Rotation paths and how fast each direction turns (degrees per step):
Each turn is a multiple of 5 degrees from 10 to 175, or 0.
Each row of a path follows its step; steps can be skipped.
path 1
step 0: [ -8   5   3 -19 -21  29  20 -49  23 -44   6 -12 -34  -3   6  21 -24 -47
  14  -7  -6  11  32  12  16  18 -15  24 -30 -12 -25   6 -22 -37 -13  13
  19 -45 -15 -26  27 -14 -36   2  23 -40   1  18  17  17 -18  12 -75  25
  49 -31 -38   3  23 -14  -2 -11 -23  18   9   6   5  -2  10  16  15 -23]
step 1: [-20   2   6   7  14   2  19 -15 -12  38   7  -2 -37 -22 -19 -27 -31  -4
  -9 -49  -9  32  25  -8  35 -72 -28  -7 -14 -11 -18  44  35 -30  20  33
   2 -14  19 -20 -23 -11 -12  26 -25  -5  10 -24  32  49 -11   7   0  36
  10   4  -3  -2  27 -22 -15 -47  27 -11 -29 -14 -18 -19  -2 -26 -30   6]
step 2: [-12  32 -11  -4  -5  47   4 -13   3 -39 -50   8 -47  35 -13   9  -2 -48
  36 -17 -19  32  24  -1 -16   6   2   7 -10 -19 -24   5  -5   7 -43  11
 -31  24  21 -27  45   3  -6   9 -40 -21 -24  11  15  18 -20  39 -37  18
  34   0   8   7  16 -34 -28 -42 -35 -18  15 -25  29  -7  -6   5  18  -3]
step 10: [-25  14   1 -24   2 -28  -6 -11  30  10  -6   7  26  -4  19  18 -40 -12
 -15  26  43  31 -22   7 -13   6   3   4  22  38 -11  15   8 -60 -25  15
  15  11  21 -20  -3  -8  42 -28 -14 -46   4  23 -29  55  16  -8 -61 -30
  36 -12  46  -2  21  -4   3 -28  -9  16  24   8  -5 -19  -6  33 -16 -20]
step 12: [  6  14  10 -26 -43   0 -10  15  34 -15   1   7 -22  19  42   4 -15  -5
  -2  -5  23  61  23  24 -27 -34  -1  38   3  25 -22  31  28 -34 -10  51
  26  44  16   5   0  19  32 -23 -45  -4  11 -28 -17  32  25   3  -1 -16
  33 -14  42 -44   1 -10   6 -22 -18  20   9 -19   9  17  11  -2 -12  32]
step 13: [ -7  24  14 -50 -48  22  14 -12 -36  -7   1  -1  17 -28   6  27  22 -16
  25 -13   3  15  18 -26   2  27 -14 -19 -23   5 -14 -23 -30 -25 -12  38
   5 -24 -38 -37  -4 -24  33  24  -3 -62   4 -25  -4  41 -18 -15 -27 -50
  19  -4   5 -30  17 -27  40 -22 -31   4  -9  18  -9 -11 -23 -21  13 -10]
step 15: [ -8  17  22 -55 -57  20  -6   5 -14   2 -21  47 -28 -56  -7  34  61 -37
  19   5 -13  23  15 -24 -18 -11   2   8 -13  23 -18  13   1  26 -39  51
   9  42  11 -36  34  -4 -19  20 -17  -3  23 -29   1  30 -27   7 -10  15
   4  -8   0 -32   1 -11  24 -12  -4  -3   2   2 -11   4 -11 -16  28 -23]
step 16: [-19  30   8 -13 -26 -34 -36 -59  -2 -26  30 -42  13 -18  -2  -4  33  -6
   9 -21   3  16   6   3 -17   0 -42  29 -35 -10   2  -2   0 -71 -42  12
  -1 -15  -3 -28 -25 -12 -21  12 -30 -16 -10  -4  -8  40   6 -27 -14  32
   7  27   2  19  27  23  -6   3 -29   9 -34 -18  17  19  32 -40  25  -9]
step 18: [-22  16   9 -20 -26  -1 -11 -33   5  -5   0 -43 -29  21 -48  -8  13 -26
   5   4 -24   4 -14   9  13 -57  -4  30 -49  30 -30  -4  25  -8 -29   3
  21  38   6 -48  14  19 -10   3 -28  16 -11 -13   1  46 -10 -22 -54  47
  22  11  -8  52  16  11 -16  12  -3  32  -9  15  -5  -3  -7 -26  24   8]
step 20: [-46   1   6  19  -2  14  18   1   4   2 -21 -41 -33  -3 -36 -43 -39 -30
   3  12   4  29  17 -16   9 -12  41  37 -58  -3 -10 -12   8 -26 -23 -13
  22 -11  35 -53  -3 -13   5 -19   0 -22  23 -20   8  -3 -47 -17 -20  29
  45  -6  54  38  14  -3 -11   8 -19   1  16 -10 -12  -3 -32   6  -4  16]
[  8  -5   3  13 -11   3   8  -6  -6   3   6 -11  -2 -11  -3  -4  -1   1
   6   3  -5  -3   4   2  -6  -7   6  11   8  -1  -2   4  -9  -8  -1   8
  -2   9   6  11   3   2   1   5  -2  -9   5  -4   3   1   8   9   6   5
  -3   3  -1  -4   5   4   2   6   5  -6   7  -3   4  -1   0  -4  -1  -4]  100
[  7  -9  -1 -10  -4  13   3  -3  -2  -9   3  -8  -3  10  -9  -6  -4   0
  -5 -12   2  -3   4  -2   4  -1  -6  -5  -1   4  -9  -4   5   1  10   4
   8   1  -6   0   5   9   2   2   6  -7  -8  -2  -2   3   5   2   6  -7
   7  -2  -5   0   1  -3  -1   3   7  10   6  -3  -3   2  -2  -8  -6  11]  60
[  1   7   4   0   0   1  -8  10  13  -5  -7   1  -1   2  -4   4  -2 -10
   2  -5   2   1  -6  -4  -2   4   6   4  11   1  -8  10   1   0   6  -2
  12  -4   7  -3 -10   5   3   2   2  -7  -3  -4   2  -6   1  -1  13  11
  -3   2   1  -3  -1  -4  -4   0  -2 -15   1   7   3   5  -3  -3  -3   5]  140
[  5  -3  -1   5   8   1  11   0  -1   6 -12   3   0   0   5   6  -9 -11
  -3 -16  -4   3  -5   1  -1  -2   2   2  -6  -7  -4  -6  -1  -4   0  -1
  -7  -3  -3  -3  -5   3  -3   4   6   2   2   2   2  -4   6  11  -1   1
  -7  -5 -14  -2  -2  12 -10  -9   6   3   1   2   4   5   3  11  -2   1]  10
[  2  -6  -3   3  -2   8  -4  -3  11   1   4   8  -6   1   0  14  -2  -7
   2   7  -6  -2   6   8  -3  13   3 -11  10   0  -4  -2   4  -6  -6  10
  -9  -1   9   0   1  12  -2  -4   3  -6   2   9   0  -6   3   1  -5  -3
  -2   7  -3  -1  -9  -3  -1  -2  -6   8  -5  -5  -4  -3   2  -5  -4  -3]  170
[ -5   0   5   6  -2 -11   4  10   2  10   1  -2   4   8  -4  -5  -2   3
  -5  -6  -3  -1  10   2  -3   8  11   0   2  -2   4   8  10   6  -4   4
   8   2   0  -9   6  -5  -4   0  -3   0  -4   3   6  -3  -3  12   3  -8
   4   3   4  -8  -3   2   1  -4   3   0   7 -14  -3   4  14  -1   8   5]  140
[  0   0   2   3  -2   6   1   6   8   3   2   4  -2   7   9   4  -7  19
   9  -7   0  -2   8  -9 -10  -9  -9   4  -5   4  -3  -5  -5  -1  -3   2
  -7  -4  -2  -1   5   4   8   1  -3  -1  -2  -2   5   0 -12   5   1  -4
   4   4  -3  -1   2  -8   7  -9  -5 -11  -1   1  -1   7   2   4 -11  -2]  35
[ -8  -7  -4   2   5   1  -3   0   3  -6 -10  -5   4   8   1 -11  -2  -6
  -2  -1 -12   5  -5   1 -11 -12   0   1   9  -6   0  -5   0 -11   3   1
   6   0   0   0   1   4   5  -8  -3   5  10   7  -3   3   0 -11  -6  -2
  10   7   1   2   0   3   1   9  -3  -3  -1  -5  -1  12   9   0   0  -4]  175
path 2
step 3: [ 12 -18 -36  37  10 -29  16  21  36  40 -19  24  -3  28 -28  32  45 -23
  -1  18 -14 -16 -26   9  24  12  -3 -10 -10  31  13  40  25   4 -26   6
 -41 -18  20  -9  12 -17  26 -38  34  30 -13  -9  20  -6 -47 -27 -34  -6
 -31   0  42  19  25  -4   5  14  -1  22   3  22 -37 -16 -11 -24   7  32]
step 5: [ 14  -9  11  -3  41  15 -10 -45 -35  -4   1  15 -16 -24  24  10  34 -33
 -15 -29   9 -10 -43 -20  31 -16 -35  28 -11  -6  11  61  -2  -7  17  16
 -59   4 -14 -41  -5   0  17  11  16 -37  11  16 -10  -7  22 -10  26  11
  -2  27  -1  49  14 -10  33  25  49   2  23  24 -17  -8  25  -6 -44   2]
step 6: [  9 -18 -27  24 -13 -19 -12  18  29  58 -32 -41  11   5   9  32  -2 -38
  13  -9  -4 -13   8  12  29 -13  17 -17 -26  45 -55  16  16 -38 -16  16
   0  17   1   4 -53 -35   7  21  -2  -3 -17 -24  18 -12  15   4  24   2
  20   8  15  -6  23 -49 -20  62   6  16 -27   7   5  29  19 -13 -16   8]
step 7: [ 45   5  -2 -10  17  13 -23   1  10  37  10  31  35  38  12 -38  10  32
   1  -6  33  46 -11  15   2   9  -9  28 -24  35  15  -5  -7 -31   6  11
 -10   2 -17  53  23  21  -9  41  14 -48  13  -3  -2 -45  15 -32 -37  -1
 -19  13  27   8  50 -16  -1 -11  -5  35  -8  36 -16  10  -5  22 -23  29]
step 13: [  4 -24  -5   2  26   0  24   7 -16  54  28 -32  -2  -7  17  21  28   8
   8 -55  27 -29   6  21 -32  -7   3  20 -10 -22 -18  23 -14  26 -25 -30
 -56  28  10  -9   1  31  41   6 -28 -25 -44  41  19 -28 -24 -38 -18   5
 -24  15  29  25  17 -14  14   1 -41 -32 -10  -5 -26  16  -7   8   3   8]
step 14: [-28 -17 -39 -15  -8 -13 -24 -24  27  -9 -15  25  -7  11 -48  17 -21 -14
 -18 -18  11  30 -50  -3  28  -8  -4  31  21   4 -19  56 -12  -8   6  -6
 -26  -7   7 -19 -36 -35  50  -7 -39  -9 -12  -9   7 -51  33 -21 -10  16
  -6 -20  26  -6  25   0 -20  -2  47   7 -10 -35 -16 -22  38   9  -7  38]
step 15: [ 15 -30   4 -31   3   2  17  34  13  20   4 -43  38 -11  16  -8  16 -35
 -17  -5   8  -3 -10  18  31  22  -9  11  -6  25  25  23 -57  -2 -25  41
 -11  37   0  27  -3 -20   6 -13  44  17  27 -20  -7 -36   1  17   3  33
  36  22  16   1   4 -22  20  22   8 -38 -13  19 -58   2 -24   3 -36  40]
step 16: [ 27  -9 -11   3  27 -14  20 -21   8   6  35   6   1 -25 -24  38  24  19
  31 -16  42 -17 -44  21  -7   4  23  35  23  44 -15  -5  17 -38   6  -5
  14  21  20   6 -12  71  16  16  -7  -9  -7 -20  -1   8  36 -26 -13  -6
 -13  29 -11  29  26 -44 -17  37  -2  26  11  -5 -56  -2   9 -12 -31 -22]
step 17: [ 43  12 -42 -29 -13  36 -58 -11  21 -13  -6  -4  18  -1 -35  -4 -10 -23
 -16 -23  37  -4 -11  17 -12 -47   1  42 -13  11   6 -15  -6   0 -10 -22
   3  28   6 -16 -18 -20   7  -6  23 -60 -25  40   2  -1  -4 -16  15  18
  22  -9   1  15   1 -15   5  33  42  -1 -68  32  31  14   1  30 -16  21]
step 19: [ 32  22   0 -32   8 -14   1  32 -56  23  38  18  29  28  -3 -27   6 -24
  16 -46  52 -31  16  29   7 -17 -12  14  42   5 -25 -44  27  13  20  19
  -3   1  73  24 -13   2 -15  13 -11  14  -8 -43  14 -21  -6 -32 -12   5
   5 -12 -16 -27   6 -24  -4  13   1   7  -5  42  -2   1 -15 -20 -19  -2]
[  4  -3   2   7  -7 -10  -2   8   5  -2   2   0   8  -3   1   4  -4   1
  -3   1   3   5   3   4  -7  10  -5   8   8   2   3   6  -6  -3  -1   3
   1   4 -10  10   1   1   4   7   8   2   3   2  15  -4  -5   8  11 -10
   4   0  -5   6   2   0  11 -13  -5   0   1  -2   9   7   1   5  -3   0]  130
[  1  -2   2  -4   1  11  -1  -5   9  10  -1  -2  -1 -11   2  -3  -7  -5
   8  11   1   6   3  -2   7   4  -2   9   5   7  -1   1  -2  -4  15  -6
   7  12  -6   4  -9   3  -2   0   4  -5   1   1 -10   0   5   3   0  10
   2  12   0  -3   5  -8   1  -1  -2   9  -7  -2  -6   4   1   7   0  -2]  40
[ -5   1   1   7  -6  -5  -1   5  -8   1  -2  -3  -3  -7   5   3  -1   2
  11 -15   5  -4   2   5  -1  -3  -7   5   0   8  -5   5   1   0  -8 -15
   2 -13  -8 -10  -5   3   0   2   6  -1   1   8   2  10  -4   0  -6   3
   0  10  -9   2  -1   4  -6  12  -2   4  -4  -2   1   5   1   4  -2  -2]  100
[ -1   2  -3  -4 -10  -8   1   3  -7  -5 -10   2   3   8   5  -8 -11   6
  -5   9  -6   6  -2  -4   5   4  -3   1   6  -2   3  -5   5   3 -11  -3
  -3   6   4  -7  -2   8   8  -5  -3  -7   8   0   5   3  -5   4   0  -2
 -11   5  10  -4   5  -7  -2   1   4  -4  -7   5  -8  11   6   0  -3  -3]  100
[ 11  -3  -3   0   6   2   1  -3  -4   4  -5  -3  -3  -9   2   3  -5  -4
   2  -4  -5 -10  -5  -9 -10   3  -1  -7  -9  -5  -2   0   6  -1  -8  -5
   3  10   6  -7  -7  15   1   2  -6   3   2  -3   8  -9   2  -2  11   0
  -6   7 -11   5  -8  -6   5  -1   3   7  -3   3   7  -4  -5  -2   4   0]  100
[ -4   2  -5   3  10  -3   6   1  -1  -2  -6   9  -6  -8 -11 -11   1   3
   3   2   4  -9   8   1   2   3   3   2   4  -5   4   5   0   5  -2   8
   6  -1 -11  -2   6   4  -1   4  -7  -6  -2   9  -6  -5 -10  -3   6   2
   4 -11   5   9  -7 -12   2   8   4   1  -3  -5  -2   9  -1   5   4  -3]  85
